(in the rows, 128 means zero)
The rows below come in pairs that one turn or mirror swaps. Which row does each named row swap with?
The rows were stretched afterwards, more along some directions than others.
q611: [141 156 153 133 134 113 136 147  98 143 123 124 129 137 109 162 104]
q19: [ 95 147 108 126 145 126 162 151 119 174 124  88 157 148 162 141 118]
q226: [106 146 139 127 109 115 170 104  83 138 123 134  99 107 140  68 143]
q963: [108  98 121 125 132 122 107 153 187 150 139 143 151 139 124 155  93]
q12: [116 124  99 117 138 126 142 127 152 136 137  94 137 132 165 125 146]
q415: [102 103 118 117 123 125 116 152 179 154 134 157 148 132 126 158  80]
q860: [151 164 139 148 147 129 164 147  86 155 106 114 151 131 109  98 165]
q928: [ 88 111 126 119 125 114 127 150 160 159 134 156 147 132 129 141  85]
q489: [153 163 146 144 151 135 154 155  89 148 102 114 154 128 103 108 169]
q862: [108 152 148 128 115 115 169 105  87 138 112 120 113 123 142  75 140]
q968: [174 101 134 136 140 125  98 135 189 117 105 118 141 157 104 117 158]
q11: [134 139 139 123 111 114 152  94  97 117 120 128  94 110 133  70 155]
q640: [148 149 151 142 127 112 128 138 114 135 138 122 122 136 115 150 106]
q407: [147 154 156 130 130 115 131 144 109 132 122 130 127 138 109 161 103]
q937: [155 115 132 108 159 142 107 128 158  86 112 104 138 124 129 136 184]
q518: [118 165 169 142 129 106 138 143  94 128  88 126 152 162 101 118 111]
q477: [ 89 102 122 125 121 123 122 146 170 158 131 153 150 133 126 145  81]
q971: [ 85 123 109 145  97 115 158 131 140 176 128 165 149 127 131  63 100]
q753: [113 122 100 112 141 135 145 140 145 151 126 110 143 121 154 125 149]
q699: [ 89 112 111 146 106 127 159 126 146 171 121 166 153 117 127  51 126]
q996: [ 98 153 151 125 112 113 170 113  78 143 115 141 112 107 134  73 141]
q356: [ 98 143 104 128 116 131 147 156 115 170 145 157 150 107 136 135  95]
q682: [165 103 101 133  94 132 126 110 164 133 170 163  97  78 134  91 146]
q836: [132 144 139 121 114 115 154  97  99 109 131 126  95  99 141  76 169]
q89: [105 137 104 112 144 134 159 143 123 168 131 102 142 126 161 132 136]
q616: [124 115  95 116 139 140 139 128 148 143 133 101 133 119 156 122 151]
q462: [136 140 108 125  93 109 143  91 115 115 161 137  92 107 159  97 116]
q966: [117 122  92 121  95 127 136 121 128 138 162 153 115  97 152 122  90]
q349: [104 129 108 117 149 134 153 143 130 157 122  96 143 136 154 128 141]
q705: [134 160 153 142 139 119 142 146 100 142 125 106 139 142 124 158 109]
q808: [162 141 162 113 152 121 111 141 115  88  90 111 135 148  98 144 149]
q908: [122 153 141 131 104 110 164  99  88 128 117 126 102 115 140  70 144]
q660: [152 137 159 121 130 112 112 123 131  91 101 112 131 152 109 127 130]
q528: [155 104 101 133  92 136 129 106 152 135 172 175  93  74 135  84 144]
q87: [168 110 137 136 146 121 102 135 181 113 108 104 142 173 112 129 147]
q147: [174 104 133 131 141 116 100 136 194 114 112 109 141 164 111 128 148]
q760: [114  99 119 122 129 118 103 151 191 143 141 153 147 134 123 150  98]
q324: [138 169 156 138 147 113 144 145  89 137 124  94 138 154 125 167 111]
q593: [ 80 103 123 116 121 123 130 139 159 151 141 162 142 116 134 130  96]
q111: [155 151 149 147 125 113 124 135 121 126 137 119 125 137 118 148 112]
q633: [142 126  94 109 114 132 126 134 135 136 165 141 120  93 143 146 114]
q36: [161 107  97 142  87 129 128 107 154 144 167 166  97  87 134  83 133]

q19 is swapped with q996
q971 is swapped with q489
q937 is swapped with q462
q908 is swapped with q753

